In the rows, 128 means zero.
R: rows in 4 groups, each row roughly a mix of its group's directions
R (146 x 10)
[[135 101 125  96 148 133 174 122 101 158]
 [123 134 143 144 148 127 146 178 104  87]
 [ 76 159 126 131 164 139 119 105 120 110]
 [118 142 135 114 136 149 175 180 120 125]
 [136 102 114  95  85 158 100 113 128 143]
 [105 138  76 109  91 144 118 120 150 138]
 [140 115 107 121  97  82 114 143 167 142]
 [139 166 123 164 117 140 130 160 142  86]
 [ 94 145 121 140 165 158 127 106  93 107]
 [ 70 116  97 124 123 122 133 131 135  91]
 [ 84 123 151 116 108 125 121 126 152  79]
 [180 145 150 141 145 116 135 108 142 164]
 [186 142 130 133 124 134 152 141 158 102]
 [128 137 119  92 149 107  92 111 173 136]
 [184 153 128 148 150 146 123 116 143 153]
 [ 98 110 151 173 143 131 127 161  99 136]
 [136  93 114 115 126 133 185 138 100 144]
 [130 165 135 133 133 118  76 111 164 113]
 [117 146 160 110 127 117 146 180 115 157]
 [129 125 166 118 108  91 124 172 135 155]
 [108  92 148  98 138  98 106  91 141 129]
 [162 142 139  71 112 127 133 109 142 107]
 [131 159  97 186 135 147 126 117 128 140]
 [ 83 114 101 142 163 148 108 118 124 100]
 [127 132 104  88 119  97  90 125 155 153]
 [115 100  94 118 144  83 128 167 126 129]
 [139 168 106 156 118 132 107 153  87 113]
 [102 108 161 100 141  80 137 144 125 144]
 [168 120 157  94 119  95 130 106 140 102]
 [ 80 118 156 103 107 144 132 100 154 134]
 [147 155 171 132 128  98 139 137 134 171]
 [129  85 131  83  95 135 101 125 122 146]
 [118 102 103 113 115  75  93 125 140 132]
 [145 106 159 152 143 115 153 152 121 173]
 [156  91 139 126  79 118 147 108 129 152]
 [102  87  96 174 120 124 121 108 131 130]
 [ 96 144 141  77 145 115 153 105 113 119]
 [185 117 150 150 112 108 112 111 146 138]
 [ 84 166  87 137 110 127 138 141 141 137]
 [141 115 152 142 156 160 146 157  86 113]
 [154 104 141  83 118 110 112  95 137 155]
 [169 116 118 142 141 126 132 149  97 176]
 [128 144 101 188 159 120 134 115 138 139]
 [116 154  81 126 134 131  92 166 141 135]
 [164 155 128 156 130 164 166 141 119 143]
 [177 120 152 124 142  97 143  95 141 146]
 [122  96 157 112 148 100 130  79 137 143]
 [149 139 150 104  79 117 123 154 155 150]
 [177 100  96 114 145 115 115 103 148 123]
 [144  87  93 136 152  94 115 156 117 135]
 [181 131 136 149 147 144 156 102 106 114]
 [121  97 137  99 116 107  76 124 141 154]
 [115 163 119 153 165 125 149 106 142 166]
 [ 98  79 150  93 105 139 113 127 131 137]
 [158 118 156 135 164 158 146 142  91 115]
 [ 84 134  98 170 134 152 124 144 122 151]
 [127  99  87 167 115 137 107 129 149  99]
 [104  82 144  95 146 129  90 116 127 117]
 [112  97 121  87  87 151 108 114 139 139]
 [182  98 123 140 106 143 102 141 135 107]
 [114 111 122 173 137 117 112 151  97 168]
 [104 147  90 132 139 157 122  95 135  89]
 [ 90 127 129 167 132 127  87 106 139 101]
 [174 109 145  95 139 108 153 157 139 121]
 [162 135 134 118 140 147 180 145  95 136]
 [137 106 115 126 117 135 103 190 153 137]
 [158 124  89 148  93 125 128 160  99 116]
 [ 89 172 125 156 124 115 139 119 133 166]
 [134 176 136 125 160 161 138 115  98 146]
 [105 132 104 129  84  98 108 107 161 138]
 [ 68 156 133 132 159 134 113 128 121 111]
 [ 83 150 157 118 119 114 140 156 107 159]
 [141 102 152  78 134 117 137 141 134  87]
 [155 102 125 133 158 143 158 111  80 132]
 [177 133 153 150 130  99 132 118 150 159]
 [162 127  71 113 108 129 106 115 134 146]
 [155 106 133  89 124 113  94 122 110 166]
 [132 128 141 168 119 170 111  91 124 154]
 [172 117 155  95 134  96 151 148 140 123]
 [102 117 111 114 107  79 101 125 159 116]
 [185 134 136 126 108 137 172 125 115 136]
 [114 155 132 152 149 128 155 165 121  85]
 [110 102 168  97 137  86 131 137 122 149]
 [101 146  95 147  90 102 101 106 141 130]
 [ 87 154 128 129 168 150 119 107 100 112]
 [152 145 145 117  83 119 125 158 170 129]
 [190 116 147 116 116 132 129 131  97 148]
 [119  91 129 157 112 166  99 111 118 157]
 [179 152 149 104 114 154 101 128 121 113]
 [100 143 127 111 137 124 124 158 186 111]
 [179 138 155  96 135 102 140 117 147 116]
 [108 166 153 132 158 144 148  90 104 127]
 [ 79 137 126 143 137 124 109 118 175 104]
 [114  86 122 110 143  87  97 102 126 140]
 [135 163 167 137 111 157 165 141 112 112]
 [158 108  82 149 122 158 122 161 117 126]
 [ 86 182 109 143 117 128 149 138 138 130]
 [118 164 154 142 126  87 131  91 148 148]
 [ 78 116 102 124 113 157 111 127 103 101]
 [170 118 139 144 144 141 145 137 164  87]
 [ 93 163  84 124 115 124 144 155 141 111]
 [111 119 151 176 129 155 149 145 120  91]
 [143 151  94  99 157 114 108 111  97 152]
 [127 165 130  96 149 121 125  89 112 165]
 [145 169 142 156  97 134 123 150 155  99]
 [162 141 159 127 100 117 151 162 144 157]
 [ 94 130 118 135 157 164 115 120  92  95]
 [133 136 131 155 103 178 109  93 125 150]
 [101 169 126 123 130 113  92 109 170 126]
 [107 114 148 179 106 146 140 141 134  93]
 [146 100 119 103  91 168  98 109 126 135]
 [158  97 172 154 155 134 120 129 101 127]
 [187 127 136 119 119 137 163 128 100 143]
 [155 129 114  85 162 119 124 107 104 160]
 [180 129 143 119 148  95 150 124 159 133]
 [153 123  91 155 134 170 102 106 135 113]
 [131 131 145 134 130  71 143  99 105 157]
 [148 139 158  84 118 142 139  99 149  96]
 [136 134 183 110 121 101 133 151 128 164]
 [ 80 134 103 144 121 168 114 152 108 128]
 [104 155 133 142 172 158 139 105  98 125]
 [166 132 112 159 123 101 160 124 129 167]
 [111  99 108 123  98 144 106 156 122  83]
 [164 130 163 113  80 114 147 149 130 132]
 [104 100 143  93 101 150 116  94 152 139]
 [132 121 146 118 134 149 137 131 198 140]
 [121 163 182  86 125 130 124 122 128 135]
 [108 100 164 101 139  85 133 150 117 142]
 [110 120  91 123 175 134  91 112 113 142]
 [118 100 122 104 100 139 116 171 117  89]
 [ 79 156 113 107 125 158 115 120 109 102]
 [114  87 135 103 119 108  83 114 134 155]
 [177 119 104 111 146 112 124  92 155 118]
 [105 147 164  99 129  87 154 150 127 142]
 [160 107 117 141 107 108 109 115 161  85]
 [ 78 113 111 109 108 137 120 146 113  89]
 [ 97 129  95 127 177 135  96 110 116 133]
 [110 119 154 116 127 162 134 129 182 102]
 [ 68 158 140 126 147 138 114 138 126 102]
 [ 82 110  91 168 127 140 119 109 124 131]
 [160  98 142 115  92 142 101 156 112 106]
 [ 95 103 149 156 100 130 122 139 168 104]
 [149 127 131 108 114 135 194 139 125 147]
 [120 105 114 128  95 148 102 167 123  89]
 [144 103 158 141 136 102 147 145 149 175]
 [119 111 120 143 176 134 132  76 114 119]]
the one row of each list that fits no group (the others fit one group, some only roughly)
  j264: [177  96 122 112 112 158 107 143 118 106]
  j737: [185 105 135 144 142 108 145 120 155 143]
  j972: [129 163 123 136 124 148 178 157  97 126]
  j987: [121 103 119 107 161 124 126  77 107 154]
  j505: [101 150  99 116 110 111 136 131 184 134]
  j183: [ 94 165 112 142 144  96 155 160 130 122]
  j77: [166 130 112 161 133 165  97  97 125 129]
  j213: [172 120 173 109 129 152 126 105 126 106]
  j979: [ 92 110 129 114 151 146  85 139  94 111]
  j805: [141 134 163 128 136 178 135  87 112 126]
  j886: [174 125 130 112 169 137 147 136  90 133]

j805
  j712: [161 115 116 111 162  95 138 105 159 106]
  j354: [ 71 147 127 140 138 133 141 147 111 164]
  j682: [115 102 122 186 110 148  99 134 135 114]
  j327: [135 172 130 144 116 104 144 166 140 162]
  j743: [165 173 114 140 151 103 149 134 133 103]
  j226: [190  99 112 146 140 125 127 122 153 127]
  j395: [112 105 131 140 131 107  64 109 142 121]
  j468: [ 99 159 149 100 119 154 112 131 170 112]
  j347: [145 125 107 106 126 174 105 127 116  84]
  j196: [115 116 154 158 142 161 117 134  76 121]
  j889: [127 111 101 108 114 141 115 145 139  67]
  j282: [183 119 146 156 115 137 122 134 154  99]
  j430: [153 114 126  97  80 104 136 116 151 154]
  j631: [122 143  87 143 173 131 148  97 123 107]

j682
  j884: [179 136 120 109 163 145 150 130  99 125]
  j572: [152  93 102 126 127 176 113 139 102 115]
  j769: [160 116 167 144 114  85 126 144 143 153]
  j661: [115 142 159 135 138 106 147 122 115 187]
  j73: [127 118  74 165 123 131 113 134 121 165]
  j956: [166 147 110 123 168 115 143 131 107 165]
  j200: [ 94 188 138 114 118 130 120 151 133 112]
  j116: [106 159 143 106 128 122 111  81 159 148]
  j939: [170 102 111 100 119 148 117 126 131  84]
  j149: [ 99  99 157  82 128 103 134 114 151 129]
  j575: [139 165 130 141 131 183 156 124 113 108]
  j11: [121  92 155  87 124 124 107 135 103 162]
  j381: [152  78 133 129 153 132 124 152 118  87]
  j443: [125 138 127 176 138 142 148 120 150  80]

j956
  j13: [168  83 143 134 155 128 125  92 136 124]
  j941: [140 157 119 156 141  93 130 163 103  98]
  j314: [ 89 184 145 110 127 124 133 155 128 129]
  j621: [153 124 147  86 103 167 122 114 110 104]
  j693: [ 98 126 146 146 130  72 148 120 144 152]
  j932: [ 92 165 115 111 130 115 106 137 175 125]
  j103: [153 109  90 107 126  88 114 156 114 145]
  j775: [168 130 116 145 156 170 119 108 114 158]
  j57: [127 126 124 149  85 154  85 161 121 125]
  j167: [133 105 127 122 111 107  65 113 132 150]
  j10: [100 149 158 141 118  86 139 128 130 170]

j941
  j16: [169 124 123 126 144 133 175 143 115 165]
  j96: [134  97 135  90 142 130 171 118 133 166]
  j159: [136 139 161 121 110 183 130 122 121  92]
  j351: [ 98 113 128 106 156 143  87 135  95 104]
  j764: [185  88 123 124 118 122 127 137 153 111]
  j164: [ 68 131  96 150 113 130 121 135 143 148]
  j665: [124 100  97 102 117 153 117 130 115  78]
  j772: [116 123 135 134  96 139 136 158 171  86]
  j473: [171 109 114 161 101 149  93 131 138 120]
  j854: [143 113 156  79 133 105 138 156 115 100]
  j184: [135 147 184 134 111 105 149 155 114 146]
  j423: [120 109 188 133 143 124 157 100 130 135]
  j560: [142 110 132  98 159  99 147 104 161 100]

j16
  j671: [174  93 143 110 143  99 110 129 109 146]
  j271: [155 140 155 175 110 144 135 122 136  90]
  j199: [125  99 164 136 119 135 168 137 169 109]
  j840: [155  73 126 109 121 140  99 102 131 144]
  j602: [133 109 112 119 160 105 111  89  90 151]
  j412: [ 80 109 102 157  97 134 105 142 123 119]
  j912: [189 153 111 124 149 131 149 124 121 108]
  j174: [147  74 114 136 118 155 114 105  96 131]
  j559: [113 114 101 124 109 178 100 127 102 104]
  j827: [167 130 129 133 115  99 178 137 123 157]
  j323: [176 128 120 104 160 163 145 144 115 134]

j827
  j265: [129 157  72 117 105 120 104 146 115 109]
  j896: [116 144 127 117 180 136 111 105 103 164]
  j150: [123 102 155 166 129 137 110 116  98 169]
  j750: [185 140 153 111 156 135 140 118 129 154]
  j358: [121 111 142 123 136 152 164 178 147 101]
  j937: [115 144 150  94 146  90 129 159 142  97]
  j334: [109 153 149 135 136  82 155 146 155 152]
  j210: [100 160 152 101 113  95 134 159 141 107]
  j129: [147  74 146 123 108 140 145 118  98 152]
  j283: [100 177 150 140 141 111 161 149 126 112]
  j321: [ 88 162 111 137  95 161 136 113 146 137]
  j524: [160 136 107  98  85 153 103 121 112 144]
  j438: [112 125 109 133 100 102  83 110 168 125]

j937
  j963: [ 94 163 128  93 161 129 162 130 121 137]
  j101: [131 147 167 123 149 129 156 154 120  82]
  j450: [188  94 147 131 142 137 107 123 114 120]
  j5: [157 113 130 113  93 173 104 134 100 121]
  j417: [119 134 136 185 118 148 138 132 136  83]
  j404: [119 132  94 177 147 105 146 153 127 152]
  j898: [185 159 110 124 142 136 157 121 126 111]
  j507: [155 138 173 108 158 132 152 143 148 102]
  j218: [ 63 128 104 133 110 119 130 131 142 152]
  j513: [167 105 116 122 129 181 108 134 113 109]

j507
  j905: [146 140 181 115 102 124 148 160 125 148]
  j967: [ 97 113 142  96 112  88 144 158 131 102]
  j623: [179 134 118 156 100 117 147 104 145 109]
  j849: [172  96 125 114 108 156 111 145 120  96]
  j991: [150 170 140  93  91 148 127 105 128 139]
  j940: [ 95 138  66 136 124 139 125 115 117 107]
  j437: [179 124 124 105 159 162 142 134 110 142]
  j748: [172 119 152 162 119 136 111 127 150  92]
  j308: [145  92 123 129 155 174 136  92 118 118]
  j48: [ 83 118 141 107 119  91 155 159 130 116]
  j861: [ 83 150 126 156 146 110 149 108 134 163]
  j387: [138 140  64 124 108 134 100 144 124 115]
  j696: [ 97 156 131 129 111 128 130  84 152 167]
  j278: [ 90 157 100 110 130 111 109 144 170 127]

j940
  j433: [148 102 126 107 159 143 164 113  88 142]
  j390: [159  99 105 127 136 181 124 141 104 139]
  j407: [119 122 172  92  92 162 124 128 116 119]
  j567: [105 143 123 176 112 149 113 126 111 169]
  j610: [ 81 114 162 111 134 129 120 106 137  89]
  j515: [123 116 179 143 161 114 157 118 135 157]
  j771: [162 109 153 134 144 144 109 129  74 136]
  j663: [155 139 139 101 111 144 183 136 105 114]
  j910: [139 147 152 160 175 114 147 113 139  99]
  j630: [ 74 106 115 103 110 129 126 117 165 136]
  j481: [137 136  67 130 108 134 100 147 118 107]
  j90: [152  87 101 151 114 168 110 138 112 128]
  j266: [146 109 135 160 118  75 133 135 163 130]
  j319: [ 87 142 105 127 143 104 132  94 155  99]
  j588: [105 158 112 168 105 151 119 141 105 159]

j663
  j478: [166 125 103 118 139 174 108 103 121 104]
  j231: [ 97 164 112 140  94 172 128 115 136 130]
  j206: [ 77 134 149 107 123 120 122 111 170 145]
  j117: [164 147 125 155 112 150 177 112 141 125]
  j791: [101  81 158 130 114 156 117 146 100 131]
  j667: [155 114 114 167 143 134 151 144 153 169]
  j555: [114 101  94 139 137  98 149 143 163  98]
  j249: [144 111 140  84 147 112 139 120 155  85]
  j426: [167 100 143 121 117 132 179 136 154 129]
  j458: [140  73 151 116 131 135 115 156 105 103]
  j656: [ 92 117 111 105 157 128 140 108  89 159]
  j178: [ 86 164 112 140 123 112  90 121 106 146]
  j469: [174 138 133 116 134 104 153 156 112 165]

j469
  j471: [147 118 114 145 113 175  84 115 107 122]
  j284: [147 154 122 107 137 172 109  90 112 107]
  j47: [ 95 133 156 121 116  95 151 138 147 171]
  j843: [142  98 133 143 119 148 152 124  68 136]
  j984: [136 125 128  87 115 114 105 135  96 176]
  j420: [126 149  91 138 149 112  79 117  98 127]
  j858: [170 165 127 136  81 117 151 131 130 125]
  j762: [133 128 148 151 140  77 156 125 150 161]
  j831: [142 108 155  93 127 130 138 158 111  81]
  j883: [176  87 105 134 116 120 131 146 138 158]
  j613: [159 137  76 134 113 141 115  93 141 147]
  j826: [ 89 112 130 132  92 102 115 158 140  96]
  j606: [173 123 126  89 172 129 141 134 117 144]

j47
  j700: [176 121 158 130 158  93 137 151 128 125]
  j741: [127  98  88 114 181 119 127 125 119 110]
  j690: [154  93 140 136 108 116 126 178 123 157]
  j957: [194 103 132 116 124 128 124 149 141 110]
  j537: [106  94 105 147 101 151  92 124 111 103]
  j51: [122 174  85 148 133 104 119 154 132 143]
  j618: [107 153 131  81 162 132 162 144 117 131]
  j221: [103  95 105 121 177 121 105 105 116 116]
  j649: [ 85  85 133 140  90 113 111 125 115 124]
  j72: [126 122  98 155 120 177  94 107 113 121]
  j632: [ 75 101 152 122 126 124  89 127 118 144]
  j258: [132 129 143 148 169 161 152 153 105  98]
  j702: [160  85 138 112 114 154  98  98 135 135]

j700
  j170: [126 169 156 111 110 154 142 104 106  96]
  j653: [ 89 158 136  89 154 124 161 137 116 134]
  j115: [ 89 126 168 110 161 139 117  97 122 115]
  j83: [157 139 173 136  83 140 146 141 117 141]
  j722: [114 142 151 123 129  69 155 133 154 141]
  j569: [ 78 128 158 112 134 116 115 106 138  90]
  j111: [138 152 146 100 148  90 174 114 123 118]
  j975: [111 152 173 134 111 113 145 175 140 134]
  j927: [144 113  79 142 115 144 101  96 142 153]
  j974: [103 171 108 138 130 117  99 130 167 105]

j111
  j666: [123 115  75 128  98 133 102 119 134 165]
  j719: [155 155 119  80  92 140 124 101 129 138]
  j637: [146 123  95 112  92 120 105 119 156 168]
  j928: [119  83 141 102 104 164 121 151 118 106]
  j186: [173 147 133 174 145 131 129 142  96 128]
  j125: [112 174 120 123 127 128 137 173 155 101]
  j138: [157 131 100  99  92 156 108  98 142 125]
  j976: [165 137 115 116 134 175 128 123  85 115]
  j172: [ 92 148 134 134 156 144 132 173 141  98]
  j97: [110 125  99 171 112 150 106 130 113 167]
  j673: [159 145 128 136 142 170 107  82 112 135]
  j506: [ 85 167 128 134 107 124 133 146 152  92]

j637
  j692: [110 112  84 126 141 147 109 109 103 168]
  j455: [ 89 154 148 156 151 106 152 154 109 137]
  j581: [151 121 133 121 151  83 166 139 163 128]
  j832: [ 92 120 133 160 154 139 117  98 154  95]
  j809: [122  96 132 114 130 112  86  99 107 166]
  j568: [172 162 149 150 159 118 145 138 112 110]
  j977: [156  96 146 161 141 135 158 134  91 145]
  j155: [128 120 174 165 136 135 111 126  99 163]
  j754: [123 156 119 164  95 127 115 166 122  95]
  j14: [182 130 138 103 143 159 121 110 102 141]
  j970: [112 114 128 129  87 139 124 154 169  90]
  j545: [101 137  75 149 127 105 119 110 146 103]

j692
